Rows are one point carried round by a steady rotation, each followed by how many steps it has turned.
The counts run from 0 to 164.
[  1   5  -6 -19  -7 -15 -16  15   4 -12 -17  18   8  -3   2  -3 -16 -10] : 146
[  7  10 -20  -9  21   9  -3   3   0  18 -23  -4  -6  -1  10  -1  12  -4] : 116
[ 19  -2  -3 -19   8   0  -6  14  -1  14 -18   9 -12  -8  -1   4  20  -7] : 78
[  4   4   5 -17  -4 -26  -7   2  -2  -5 -28   9  -8   4   9  -9 -20  -6] : 109
[  5   3 -10 -18  15  16   7  11  -1  -4 -11  13   3 -14 -15  -8  18  -8] : 44
[  5   4   2  -3   1 -18 -15   6   0   5 -26   5  -9   4  14  -4 -27 -10] : 18
[ -2   6   3  -9  17  19  16   6  -7  -5  -7   7  -1 -13 -20 -19   8 -10] : 137
[  4   9  -8  -9  17  22  12   7   0  -9 -10  11   4 -10 -16 -15   6  -6] : 46
[  1   1   8  -1  10  15  13   6  -2 -15  -7  12  -2  -9 -17 -20 -17 -11] : 140
[  0  11 -15 -25  13   7   6  -7 -11  -4 -21   1   9  -2  -7 -19  14   0] : 8
[ -2   2 -13  -2  24  10  -3  10  -8  22 -14 -10  -7  -7   6   3  19 -13] : 26
[  0  -1  -3 -17  12   7   7  15  -9   5  -7   3  -2 -16 -17  -3  27 -15] : 134
[ -1   3   3  16  24  13   4   8  -5  16 -10  -8 -14  -2   5 -12 -14 -17] : 121
[  0   4   8   1   6   8  10  10   2 -19 -11  17  -3  -7 -13 -19 -21 -14] : 141
[ -9  -3  16  11   5  -5  12  13  -9   5  -6  -4 -15  -8  -9 -10 -13 -25] : 33
[ 16  -3  -2 -19   5 -10  -9  15  -3  14 -22   9 -12  -8   0   5  20  -8] : 77
[-11  11 -11   3  24  15   5  -5 -11   4 -13 -13   3  -2   2 -17 -12 -11] : 156
[ -6  -4   6   4  -3  -6  -2  23   0  -6  -6   8   2 -13  -3  -1 -26 -24] : 89
[ -5  -9  11  -1  -4 -20  -8  18  -3   9  -8  -3 -11  -8   1   3 -12 -26] : 127
[ -1  -6  -2 -17   6  -5  -2  16  -9   7  -5   2   1 -15 -11   4  27 -18] : 132
[ -6   8   8  -7  -4 -16  -2  -4  -4 -10 -25   6  -4   4   1 -16 -26  -8] : 107
[ -5   4  -1  10  26  13  10   8 -10  16  -8 -13 -11  -6  -3 -10   4 -19] : 29
[  9   7 -12 -20   9 -10 -16   3  -2  12 -28   4  -1   0  14   1   8  -3] : 113
[ 12  -3  -6  -9  19  14   0  14  -4  12 -12   9 -12 -12  -3  -2  23  -8] : 80
[ -7  -6  21   2  -4 -15  -2  17  -6   0  -4   3 -13 -10 -10  -5 -15 -28] : 35
[ -2   9  -3   4  11  10   2   3  -1 -14 -14   9   3  -3  -7 -18 -26 -10] : 50
[  5  -7   0 -23  -5 -13  -4  23  -6  -1 -10  14   0 -14 -11   1  19 -15] : 40
[ -7   7 -14 -31  -5  -9  -5   6  -9  -5 -17   4   9  -6  -3  -7  16  -6] : 5
[  3   5  -2  11  21  24   9  16  -1   4  -8   7 -10 -12 -13  -9  -6 -19] : 84
[-16   8   0   7  14   4   5  -3  -9   5 -14 -12  -2   1   5 -19 -22 -12] : 158
[ -8   2 -11 -28  -7 -14  -7   5  -6  -6 -14   5  14 -10  -5  -4   9  -9] : 4
[  5  -1  -8 -22   2   4  -1  17  -6  -2 -14  11   2 -16 -12  -2  25 -11] : 42
[ -2  12 -15 -17  18  12   7  -7  -7  -3 -18  -2   4  -4  -7 -21  11  -1] : 9
[  4   3 -12 -22   7   9   2  14  -5  -6 -12  13   3 -14 -11  -7  25  -8] : 43
[ -1  -2  -2 -18   6   1   1  15 -11   6  -8   2  -2 -17 -13  -1  27 -17] : 133
[  1   6 -17 -19  -2  -9 -15  11   4  -6 -21  16  11  -6   7   0  -6  -7] : 148
[ -9  -5   2   6  -5  -9  -8  24  -1  -5  -4  11   1 -10  -4   3 -22 -26] : 90
[-10  10 -16  -3  21  11   9  -8 -14  13 -13 -17  -1  -3  -2 -17   5  -7] : 64
[ -1  -5   0 -17   1 -11  -6  20 -10  11  -9   4  -2 -13  -5   3  21 -17] : 131
[  1   3   4  -9  -4  -9  -7  15   1 -18 -14  21   3  -7  -5  -8 -24 -16] : 144
[-15  11 -13 -16  15  11  10  -2 -11  -4 -10  -6   7  -8 -11 -21   7 -11] : 100
[-11  11 -22  -6  22  15   2  -3  -9   6 -16  -7   9  -3   2 -15  -1  -7] : 154
[  1   2   6  -6  -3  -6   1  11   3 -21 -15  20  -1  -8  -8 -12 -30 -16] : 143
[  0  -8   5 -19  -9 -17  -7  19  -8  -2 -10  12   0 -12 -10   4   9 -19] : 39
[ -2   8  -2   3   9   6   3   6   4 -15 -14  11   4  -6  -3 -17 -31 -14] : 51
[ -9   6 -24 -16   0 -15 -17   7  -5   4 -22  -1  12  -3  14   2   1 -12] : 58
[  4   1 -16 -12  10  -8 -15  12  -3  22 -21  -3  -4  -2  16   8  11  -9] : 23
[ -4  11 -27 -19   9   4 -11   8  -5   2 -18   2  14  -3   8  -4   8  -6] : 151
[  1   0 -14 -10   6 -10 -16  15  -4  19 -22   0  -4   1  18   9   6 -12] : 22
[  6   4  -1  -1   3 -18 -14  12  -1   8 -24   6  -8   1  14   2 -21 -11] : 19
[ -6  14 -29 -15  14   9  -4   3  -5   4 -19  -2  13  -4   7  -4   8  -6] : 152
[ -8   8   8   3  17   2  12  -9 -16   8 -14 -13 -13   2  -3 -22 -11 -12] : 67
[  4  -6  17 -11  -4 -25  -4   7  -6   6 -20   3 -18  -2   3  -6  -7 -15] : 73
[-12   1 -16 -21  -3  -9 -10  16  -9  -3  -5   4  17 -13  -3   2  14 -16] : 95
[-11   1  11  -1  -2 -23  -3   3  -8   9 -18  -9  -9   1   9  -6 -21 -20] : 162
[-12   4 -19 -23   3  -5  -2  12  -7  -5  -3   2  13 -14  -5  -2  14 -17] : 96
[-11   3  -7 -25 -12 -22  -9  12  -8  -7 -10   6  14  -9  -5  -4   5 -13] : 3
[-16   0   4 -11  -9 -19  -3  15  -3 -13  -6   5  10  -9  -8  -5 -19 -23] : 0
[  6   4  -3   6  24  26   6  16  -1   7  -6   8 -11 -13 -10 -10  -1 -14] : 83
[ -3   5   3 -11  -4 -21  -3  -2  -2  -6 -26   7  -8   4   6 -12 -25  -7] : 108
[ -6  -7   9  -3  -7 -22  -8  20  -9  14  -5   0  -7  -9   0   5  -4 -23] : 128
[  0  -5  20  -7  -4 -25  -2   4  -9   8 -18   3 -20   1   2  -7 -11 -18] : 72
[-11  -7  -4  -8  -9 -13 -10  21  -3  -5  -5   9  12 -15   0   6  -8 -25] : 92
[ -1  10 -26 -21   5  -1 -14  11   1  -1 -18   6  14  -6   9  -1   6  -2] : 150
[  2  12   2  -2  15   2   8  -5  -1  -5 -23   3  -7   3   2 -23 -28  -3] : 14
[  2  10   5  -1   9  -4   2  -5   1   0 -23   4 -10   4  10 -18 -32  -6] : 15
[ -7  -3  13  17  10  -6   1  14  -4  13  -7  -7 -15  -6  -1  -4 -19 -25] : 124
[ -8   7 -24 -20   5  -9 -15   5 -10   4 -20  -5  17  -2  12   3   6  -9] : 59
[ 10  -4   8 -16  -3 -22  -9  17  -6  14 -22   8 -15  -5   3   5   4 -10] : 75
[ -7   6  -2   0   0  -8  -8   8   3 -13 -18  13   9  -4   5 -10 -32 -15] : 53
[-16   5 -18 -21   3  -1   1   9  -8  -3  -6  -1  14 -14  -7  -6  18 -12] : 97
[-12   9 -15 -21   7   4   4   5 -10  -6  -8   0  14 -12  -9 -11  13 -11] : 98
[ -2   2   4  16  13  16   3  16   4   1  -4   9  -7  -9 -10 -12 -20 -21] : 86
[  4   4 -12  10  29  17   5   2  -4  19 -17  -9  -8   2   5 -11  -1  -9] : 119
[ -5  -5  17  -3  -8 -17   0  18  -3   0  -7   6  -9 -11 -10  -4  -9 -22] : 36
[  4   1   6  13  17  22   9  18   2   0  -6   4  -7 -13 -10 -12 -13 -14] : 85
[ -9   4 -16 -12  -7 -18 -19  13  -1  -2 -19   5  13  -2   9   1 -12 -14] : 56
[ -1   8   6  -2  13  15  13   6  -2 -15  -9  10  -2 -14 -19 -22  -8 -16] : 139
[ -8  -2   9  -8  -5 -27  -9   3 -10  10 -19  -9 -11   0   9  -2 -15 -16] : 163
[ -6   8 -13 -30   2  -4  -1   0  -9  -7 -15   0   9  -9  -4 -11  18  -7] : 6
[ -2   0   7  14   9  10   2  21   0  -6  -3  11  -4  -9  -7  -7 -26 -24] : 87
[ -5 -11   7 -10  -7 -19  -6  25  -9   9  -6   2  -5 -12  -2   6   9 -26] : 129
[-11   6  13   2  14  -3  10  -7 -13   8 -15 -11 -15   2  -1 -24 -17 -14] : 68
[ -7   3   8  15  16  12  11   7  -9  15  -6 -11 -11  -9  -6 -12  -2 -20] : 30
[ -2   2  -8   1  24  14   4   8 -10  22 -14 -14  -7  -8   2  -5  12 -13] : 27
[ -9   6 -10  -7  -6 -16 -16  10   0  -9 -19   8  12   0   9  -1 -23 -14] : 55
[  8   5 -16 -14  16   2 -10   5  -3  19 -27  -2  -5   2  11  -2  13  -1] : 115
[  1   7 -14 -17  -6 -10 -18  16   3  -9 -21  16   9  -4   6   2  -9 -10] : 147
[-12  -3   0  -4 -10 -11 -15  25   3  -6  -6   8   8 -14  -5   6 -16 -25] : 91
